Each path below is one point turned by a fixed rotation once a step. After each direction that follows a path, write how fast that rotation turns it, in degrees a step (0 if it stays still).
Each turn is a multiple of 5 degrees from 10 to 175, or 0.
Each row of a path follows its step; steps can be skipped.

step 0: [ -8 -16 -22   0  -3  -5   2   2  12  15  -8  -9  17 -20 -17 -24  14   6
  -9  -3  14   7  -8   0   2   4  -5   4 -12   2 -22]
step 1: [ -2  -2   6 -10  -8  32   1 -17  -7   0  15   0  19  -1  -5 -26  18   6
  -7   3   9   9   3   1  -2  -3   9  11  17  14  -2]
step 2: [  6  11   0  -2   4 -10   3  -6  19  10   4   3   9   7   8 -23  14 -21
   0  -2  16  17 -11  -2   8 -21  -9 -17   6  18 -11]
step 3: [-10   2   7  -5  -3  -6   9 -21   6 -15 -13  16  -1  -1 -20   0  31   9
  -7 -12   8 -12  -7   3  14 -10  -2   4  10  13 -16]
step 4: [  9  12  10 -10   3   8  15  -3  -3 -17  -8  16  15  11   9   9  16  -7
  28  -8   1  24  11   6   2  -2   6  -3   7  18   1]
step 5: [  6  11  -1   2   7  -8  -3   4   6  -7 -19   4  -2  -5  17  20  16 -12
  -4 -13  -5   7  -1 -16  22   6 -11  -5  10  -6 -30]
step 6: [ -1 -13  14  -1   6  -3   5   6 -14 -13 -12  19  23   0  13  15  10  16
   0 -18   7  -4 -10   2  -3  15  22   6   0 -12  -9]
step 7: [ 19   8  -9  -6 -12   7   8  26  -2   9   5  -2  11 -10  13  15 -11  -7
   5 -15  15  12   9 -12  -6  13  11   9  -3  10 -21]
step 8: [-12   1  -4  13   3  -3  -4  -2   6  13   3   3   5 -13  12   8  -2  -1
 -24  -9  16   3  -8 -10 -14   5  12  16  31 -18 -11]
step 9: [ 11  -1  -1  -1   8   1   3   3  24   5  14  11  12 -15  -3   1  -3  22
  -2  -1  19   6  -6  -3 -22 -10  30  -1 -12   7   0]
step 10: [  0  17  -4  -1   0  22  14  -9  16  -5   2 -14 -21  -7   1   0 -12   4
 -12  -8  32   2   8 -13  -4  -6  -2   2  13  13  -2]
step 11: [-18  11   2  13  14 -13  22 -12  14  -3   0  -5   5  -5  16   2   1  23
   2  12   7   8  -7   7  -1 -28   3  -6  15  -4   6]
[ 3 -4 -4  1 -2  0  1 -4  2  2  6  1  2  6 -1 -3 -2 -5 -4 14  8  0 -2 -3
 -4  4  4  9 -3 -2 -7] -> 45
[ -4  -3  -3   6   8  -4   5  -3  -5   2   4   9  -5  -7  -1  -1   8   1
  -5  -2  -1  -3   0   7  -1   2   3  -1 -10  -1  -3] -> 125
[  0   0   0   2  -2   0  -4   1   2   5   9   8  -5   2 -12   3   1  -4
   4  -5   3  -1  -6  -2  -5  -5   2  -3   8   4   2] -> 55
[ 7  2 -1  0  0  8  2 -2 -3  0 10 -5  3  4 -1  6  7  0  1 -6  5  0  9  2
 -1  2 -4  4 -6  0  6] -> 125
[ 2  2  4 -1 -2  0 -3  2 -5 -7  7  3  6 -2  4  1  5  9  2  8 -7 -1 -5  1
 -3 -3  7  4  2  5  6] -> 140

step 0: [ 12  10   9 -21   0   6  11   6  -1   3 -16   8   9  15  -5   4   7  20
   4 -22  29  -1  -5   6  -5 -16  13 -22 -10  -5   4]
step 1: [-14 -17   4  -8  16  28  11  13 -10   7   1   9 -11  15  11  -9  -5   1
 -26   3   3 -20  14 -15  -2   5  -4   0 -12  -1  12]
step 2: [ -9 -14  14  -7 -29  19  -8 -12 -17 -18   0   2  -1   5  -6   9 -10 -17
   8  21   4   6  10   9   4  -3 -20  10  -8 -13  -6]
step 3: [ 20   4  10   0  -2   1 -27   1   6   1 -29  -4 -22  14   0 -13  10  13
   4  15   6  15 -10   2 -11  -8  -7   8  19  -8  -5]
step 4: [  6   1 -10  10   6  15 -18  12 -19  23   3 -14   6  -2  -2   8 -10  22
   4   1   0  -4 -16 -20  24 -13  11  -4   4  -6  14]
step 5: [-15  -2 -13  16  -9   8  -2  25  -4   8  -4  10   5 -18  12 -21  -9 -13
  10   9 -11   5  12 -10  16  13   2   6 -13   2 -23]
step 6: [ -4   7   8 -11 -13 -19  13   0  16 -12  11   1  -5 -29  -6 -11 -17  18
  14   9   1  21 -11   4  -3   8 -13  14   7 -13   2]
step 7: [ -2   3 -12  -5  27 -15 -12 -13   2  -8 -12  11   2  -4  16   7   9  38
   6 -12  -8   5 -15   9  -4   1   5  -9 -17  -1  -1]
step 8: [  3   8   5   1   5   0  23   7 -24   9   8 -13   8  -1  10  10   3  19
   1 -12  -5 -10  26 -13   2  11 -13  -7 -15  26  -3]
step 9: [  1  -7  10   5 -20   1  12   6   0 -36   9  17   4   8   8  -9 -12  -1
   2 -12   0 -10  25  -1 -10   4  -1 -15  14 -14 -12]
step 10: [ -4   6  29 -20 -13  -9  -9  -5  16   0  -5   6  15  19   3 -10   8  12
 -17  13  14   2  -7   6  -9 -10  -7 -17  -9  -8  17]
step 11: [ 20 -26 -10  -8  19  25 -12   0   1  14 -20  -5   6   8  -7   7  -5   8
  -9   1  -6 -10  17   6   1  -6 -13  -4 -14  -5  18]
[ 0 -4  1 -9  7 -2  2  2 -4  1 -1 -3  4 13 -2 -1 -4 -7 -3  0  2  2  2  0
  0 -9 -4  2  1 -6 -6] -> 35
[-6 -4 -1  1  0  7  0  3  0 -4  5 -2 -2 -7  2  1  0 -1 -9 -5  4  2  8 -6
  6 -6  1  1  1  8 -7] -> 100
[ 3  1  2 12 -1 -1 -5 -2 -8 -5  5 -4  5  7  4  1  3  4 -5  8  1  3  3  0
 -5  0  0 -1  7  1 -1] -> 60
[-1 -3  1 -1 12  4  0 -5 -2  3  2 -2  4  0 11 -3  0 -4  7  6  0 -3  0 -1
  7  0 -1 -5 -2  5  8] -> 110
